In the data rows, 128 means zero.
Here are some points:
"150 140 117 149 152 120 151 105 121 095 087 086 082 198 173 104"
"058 136 125 170 123 127 060 121 140 039 084 153 024 101 222 075"
"129 121 109 096 187 162 127 156 169 140 125 178 134 211 128 143"
"086 112 149 124 063 099 128 151 099 105 136 129 100 106 121 097"
"159 149 114 101 134 086 126 070 148 163 120 099 162 084 120 157"
"142 111 131 095 082 083 171 000 070 155 099 108 138 022 122 210"
"094 154 126 175 073 074 066 092 075 132 194 084 029 051 214 157"
"144 141 093 140 140 099 117 153 116 086 186 097 038 142 164 123"
"120 075 135 103 189 147 106 255 150 071 140 135 152 255 103 067"
"154 132 100 141 137 166 160 115 148 133 079 121 150 090 123 153"
"156 069 144 099 114 178 159 224 139 090 092 181 188 209 046 123"
"151 092 110 102 200 165 171 135 131 122 115 130 147 172 086 136"
"061 161 148 213 062 130 075 070 134 007 145 147 017 118 230 113"
"066 131 154 181 143 179 145 166 146 042 159 157 128 157 124 115"
"160 111 136 114 137 140 101 090 100 171 129 089 116 101 067 128"
"031 177 129 175 150 172 068 114 096 078 144 071 077 095 205 135"
Then 24 other points, each followed by its number:
"156 158 134 137 130 167 055 160 141 093 195 180 159 096 080 133" 0
"075 079 128 074 122 168 196 129 106 119 103 156 198 194 146 136" 1
"166 115 157 096 156 147 154 212 188 089 116 109 194 255 086 109" 2
"137 065 104 078 163 179 142 255 154 101 066 185 255 255 002 080" 3
"129 078 116 031 208 112 175 255 187 206 074 170 251 194 078 104" 4
"089 125 145 156 107 102 079 103 052 117 127 095 085 072 138 163" 5
"094 143 153 137 114 090 094 120 109 095 118 183 102 150 129 082" 6
"086 080 140 177 150 167 131 196 118 125 110 186 148 241 148 089" 7
"102 222 062 143 099 098 061 000 143 112 200 119 078 053 185 174" 8
"051 106 130 183 161 101 075 073 119 091 165 133 022 096 157 145" 9
"182 151 137 142 112 082 146 152 125 204 153 133 162 155 087 130" 10
"202 118 118 064 165 150 074 164 087 149 089 123 162 148 118 135" 11
"095 084 174 153 197 139 096 180 161 033 125 175 200 193 144 075" 12
"237 174 121 063 142 057 172 119 076 255 098 087 186 157 104 178" 13
"090 109 153 193 090 143 073 061 120 099 085 052 047 100 122 176" 14
"070 197 087 132 091 094 085 124 081 134 122 091 050 127 153 148" 15
"210 155 081 065 110 157 134 075 121 138 099 116 156 129 156 127" 16
"120 112 167 066 153 208 111 229 165 184 047 152 234 224 029 069" 17
"081 180 098 211 040 051 097 081 157 115 118 087 013 092 187 132" 18
"182 095 155 041 189 137 140 117 124 193 082 106 180 118 125 115" 19
"137 106 145 148 179 153 138 174 114 118 171 160 195 216 122 109" 20
"173 090 134 102 121 205 250 180 162 158 110 135 249 240 118 133" 21
"012 102 182 174 189 125 038 159 111 033 097 190 082 186 176 066" 22
"123 107 180 093 171 164 150 223 136 116 120 163 183 211 074 065" 23
Which of these numbered points is nearest to each point below, looking only along the 2 directions in which the first points spread most? Its number follows each.
"112 038 134 092 188 130 164 203 146 118 074 177 138 125 063 088" > 20
"134 094 143 091 166 179 141 255 161 053 065 165 200 255 073 000" > 23
"126 078 125 093 158 176 129 255 152 150 049 175 182 238 028 118" > 17
"162 159 093 142 100 100 107 052 110 217 147 076 160 036 098 190" > 16
"117 127 112 184 110 165 110 108 120 104 202 144 085 050 199 130" > 15
"003 182 147 232 058 119 089 202 202 000 131 184 000 194 235 127" > 22
"255 128 086 074 106 091 186 013 059 255 122 074 209 024 079 190" > 13
"157 058 166 113 161 163 195 250 087 130 094 128 225 201 093 035" > 2
"159 194 124 150 161 075 069 071 095 125 155 110 042 000 209 131" > 8
"195 112 146 103 145 114 116 172 132 197 148 104 152 096 100 142" > 10
"181 133 100 128 126 102 149 032 137 185 139 070 097 063 117 132" > 16
"118 135 132 156 092 152 108 139 161 047 165 168 091 056 184 136" > 9
"133 080 164 069 162 168 119 255 173 118 077 206 199 255 027 058" > 3
"140 216 147 126 094 137 103 094 143 114 204 072 082 068 194 118" > 14
"114 114 147 174 147 125 127 092 136 086 136 149 106 158 141 100" > 6
"138 064 130 090 170 136 171 206 130 183 101 164 220 192 059 082" > 21
